In the data rows, 128 means zero.
Some points, each followed by its number:
[152 234  99 104 146  98 100 119  73 141 156 139 216 194  63 115 105 120 153  83 168 159 100 182 130  58 139] 0
[126 129 102 108 130  88 127  83 140  99 161 107 128 139  97 126 137 156 138  97 145 144 153 113 136 107 125] 1
[138 132 146 137 137 106 130 139 159 130 155 127 128 127 140 103 166 163 145 127 126 128 134  84 142 112 112] 2
[101 110 115 128 129 142  98 141  83  90 133 118 131 164  95 157 130 141 100 119 137  95 118 116 142 175 132] 3
[137 172 159 116 181 116 109 136  97 166 109  83  86 124 119 127  76 118 201 143 138 116 136 118 140 161 136] 4
[127 133 133 144 109 160 162 156 125 164 140  31 123  79 163 124  93 113 113 167 112 105  79 135  94 116 114] 5
[ 94  83  71 125 136 110 120  90 168 121 120 132  98 126 162 159 127 142 161 139  97 136 159 172 155 143 132] 6
[152 165 174 148 167 129  97 123 154 180 126 173 181 142 154  88 157 142 148 111  92 186 149 122 146 137 140] 7
[144 128 126 175 100  99 206 130  93 127 173 135 144 185  95 105 128 113 114 116 112 127 113 158  90  36 117] 8
[120 192 177 137  41 154 255 120 122 104 156  32   0   0 184 115 152 212 204 179 124  28 123   0  61 105 101] 9
[153 145 143 124 145 117 131 136 104 120 119 136 121 176 116 123 107 140 146 126 162 150 122 135 133 161 145] 10
[138 192 137 120 132 107 157 116 134 131 157 132 164 139 124  96 157 145 142 115 138 108 115  97 102 120  98] 11
[133  75 125 155  84 188 129 187 109  85 151  50 147  34 111 119 109 111  64 144 138  56  95 140  77 112  60] 12
[133 116 131 131 144 125 125 130 161 137 144 122  98 118 124 107 138 133 142 111 111 145 160 130 107 117 123] 13
[130  59 100  75 124 118 156  82 153 142 161  97  69 128 172 159 155 142 109 178  64  68 135 117 157  92  68] 14
[141 192 148 129 147 103  96 125 131 121 124 174 179 170 122 110 126 154 126  82 174 183 123 105 112 173 176] 15
[126 164 187 137 118 206 141 192  65 207  52 221 103  52  99 172 141  97 127 132 104  53 132  70  94 144 156] 16
[123  93 114 128 146 146 125 124 132 130 131 108 158 174 164 156 102 153 127 151 143 106  92 133 154 164 113] 17
[164  78 151 188  88  75 180 172  94 161 127 191 100 123 168  73 199  82  43 122 102 204 135 174  82  83 169] 18
[135 141 135 133 138 125 151 146 156 123  96 134 101 160 233 123 116 145 168 188 159 119  85 141 170 181 141] 19
[153  71  96 111  97 136 109 125 161  68 141 164 178 136  44 135 186 115  90 177 112  66  69 169 146 108 137] 20
[134 157 182 193  66 109 209 177  98 158  16 192  27  41 156 129 121  22 138 179 118 114 107 118  93 110 153] 21
[121 173  94  98 121  53 132  53 191 146 109  83  73 147 128 127 173 135 199 149 133 104 126  81 135 101 160] 22
[ 75 168 114  80 160 142 143 139   0 145 186  94 102 194  50 175 142 214 224 133 128   1 182  75 163  28  91] 23
[ 60  41  36  90 142 129 116  69 179  99  95 106 114 145 166 195 123 126 127 140 106 132 186 198 191 124 142] 24
[141 145 121 129 148 137 103 139 198 135 120 170 187 149 210  92 157 132 135 112 137 145 136 135 143 159 119] 25
[132 144 141 167 102 142 155 149 155 159 128 153 142  79 163  99 118  80 109 149 107 144 117 131 102 126 104] 26
[215  65 234  79 227 150  20 134 144 224 125  74 150 103  18 122  90  77 153  92  59 151 105 155 115  63 230] 27
[136  89 141 151 117  97 144 127 132 134  94 175  53  81 164  71 142 142 136 128 115 210 205 116 137 173 179] 28
[126 141 132 137 131 143 125 136 139 125 128 116 128 125 143 115 102 132 146 134 143 116 138 143 116 136 112] 29
[111 181 111 133 124 106 138 119 169 177  72 135 107 175 226 151 108 130 169 156 161 112  87 121 167 213 132] 30
[136 133 143 143 139 127 128 143 153 145 140 104 127 150 139 103 160 171 139 125 114 105 121 106 124 132 122] 31
[134  77 116  97 107 145 101 139 140  93 121 145 158 136  75 129 156 117 114 130 132  87 103 171 142 127 122] 32
[150 117 156 161 110 129 138 168 109 148 144 156 151 154 118 116 171 121  85 118 100 124 117 136 102  78 148] 33
Which three points above are nearest to each new point by angle? Their numbers follow each, smallest number first.
[136 114 141 123 145 150 104 119 103 100 158 109 121 115  95 134  93 161 124 100 158 119 166 115 147 154  98] 1 3 23
[171 155 164  99 108 121 131 137 160  78 161 164 163 132 119  66 130 164 180 107 166 147 134 129 157 125 152] 2 11 15
[113 160  76  97 148 140  89  90 150 139  31 171 132  93  85 165 102 101 180 161 127  98  90 125 162 159 140] 4 16 30
[161 103 166 123 117 128 130 124 164 110 137 121 108 110 118  95 168 141 116 126 117 132 110 109 110 113 169] 2 13 31
[148  80 166 138 127 165  73 171 147 124  92 162 147  83 102 123 106 103 156 130 104 147 120 180 163 147 161] 16 27 32
[ 94 148 110 112 128 144 135 111 109 125 103 110 148 138 113 168 135 113 123 123 126  84 112 117 124 113 118] 3 16 23
[134 129 148 140 134 132 109 128 165 105 145 109 182 129 152 115 150 149  81 120 157 125  82 121 111 175 115] 15 17 25
[141  97 219 117 137 148 149 124  21 166 118 132   0 118  60 160 159 148 143  65  74 135 220  21 114 119 207] 16 23 28
[152 169 114 120 143 107 113 127  99 131 142 144 195 194  97 114 120 137 130 103 174 164 126 141 120 106 133] 0 10 15
[141 101 116 127 143 112 136 136 110 140 139 110  85 133 122 131 111 102 166 146 117 121 148 156 140  96 130] 4 6 14
[118 113 122 125 139 147 116 132  94 101 126 109 116 136 112 160 126 137 111 113 139 105 116 126 129 159 125] 3 12 17
[135  93 171 107 103 215 115 145 103  96 179  81  66  58  66 133 146 190 124  70 114  47 144  45 125 103 116] 9 12 23
[134 110 117 125  89 137 164 141 128 128  98 179 144 106 135 126 160  64 136 141 100 117 107 148 119  80 176] 18 21 33
[164  77 165 155 107 152 140 187  86 118 183 116 106 120 138 110 128 138  70 101 159 162 170 124 106 159 121] 12 18 33
[115 151 136 123 138 138 122 110 129 165 135 102 127 110 135 129 125 127 120 115 116 125 121 101 109 131  93] 5 9 11
[122 118 143 136 128 113 133 111 143 124 125 119 116 134 135 104 133 126 105 131 136 155 134 125 124 139 125] 13 18 28
[121 143 133 164  59 114 111 128 102  54 148 174 168  56   0 132 205 127  73  97 155 123 122 122  72 100 129] 20 32 33
[132 162 130 122 151 136  89 126 161 157 120 178 199 123 119 101 114 107 168 115 136 178 162 154 154 122 138] 7 15 25
[ 51 194 105 146 115 155 136 123 128 149  99 173  87  30 122 164 110  97 177 137 117  59 168  89 106 160  76] 9 16 21
[128 142 163 117 174 132  95  93 141 200 142 103 113  82  90 134 110 122 156 121 113 132 129 107  87 136 135] 4 13 27
[123 106 136 151 122 167 129 149  98 164 150 129 115 110 119 129 162 149 134 118  86  89 143 112 141 102  85] 14 16 23
[143 175 114 132 138 102 133 123 104 115 153 108 184 170 100 112 111 113 138 107 159 162 130 140 105  88 148] 0 8 15
[138  85 152 131 120 103 148 112 150 121 120 109  92 134 140 115 137 104 104 135 131 167 136 127  99 134 120] 13 18 28
[ 30 183  37  74 133 167 140  84  72 133  92 119 121 100  44 218 135  71 130 153  99  26 105 125 154 129  87] 3 16 23
[112 103 129 136 140 136 131 145 104 164 110 165  98 160 143 136 146 140 131 101 103 121 152 100 152 122 155] 16 28 33
[132 116 141 102 107  73 159  89 184 177 127 100 129 112  67  94 181 112 128 126 106 118 110 107  94  91 148] 11 13 22
[ 78 162  84 116 118 150 130 113  96 130 104 131 137 129 110 169 133 113 146 119 132  72 106 112 135 112 122] 3 16 23
[111  91  73 149 104 110 133 146 147  72 177  98 160 115 117 133 104  77  53 165 144 133 100 180  90 126 101] 12 20 32
[155  97 172 108 163  96 116  96 101 155  95  95 105 163  64 148 101 133 119  84 127 177 167 129 113 127 200] 4 10 27
[112 131 137 150  84 118 170 135  77 120 153 159 131 115  94 115 136 131  94 105 167 180 181 136 103 114 130] 8 18 33
[156 197 154 180 132  62 171 155 135 117 172 166 129 126 142  97  49 134 169 187 199 182 105 179 117 122 175] 10 15 19
[152 184 131 154  75 159 174 207 126  95 184 136 160  83 134 111 131 153 158 156 144 102 116 148 112 111  48] 11 12 29
[135  97 128 124 120 104 117 120 152 113 112 116  93 133 123 136 118 109  95 148 141 145 126 118 123 160 129] 6 24 28
[136 136 143 153  98 159 144 170 132 114 159 135 143  94 129  98 130 137 136 138 140 117 125 147 126 114 103] 12 26 29
[161 133 157 118 172 107 112 121 126 167 150  56 144 154 105 103 120 128 150 113 129 156 104 125 126  86 138] 0 4 27
[148 137 124 134  87 110 170 126 128 114 158 155 104 100 130 109 146 133  77 107 127 183 172 116 103 106 135] 13 18 28
[154 167 139 163  85 139 148 188 113 105 176 139 174 104 130  98 148 137 120 141 144 102 113 147 117 101  93] 11 12 33
[124 131 130 141  80 122 156 148 156  74 151  88 101  60 117 121  97 137 161 170 168 121 155 128 117 107 120] 9 12 29
[108 133 104 116 119 130 125 120 124 126 137 119 144 105  98 138 141 113 132 132 116 115 121 135 143 101 115] 20 23 32
[149 113 146 138  87 110 160 140 158 132 116 129 118 123 142 102 167 122 127 148 120 112  82 138 116 105 139] 18 21 33
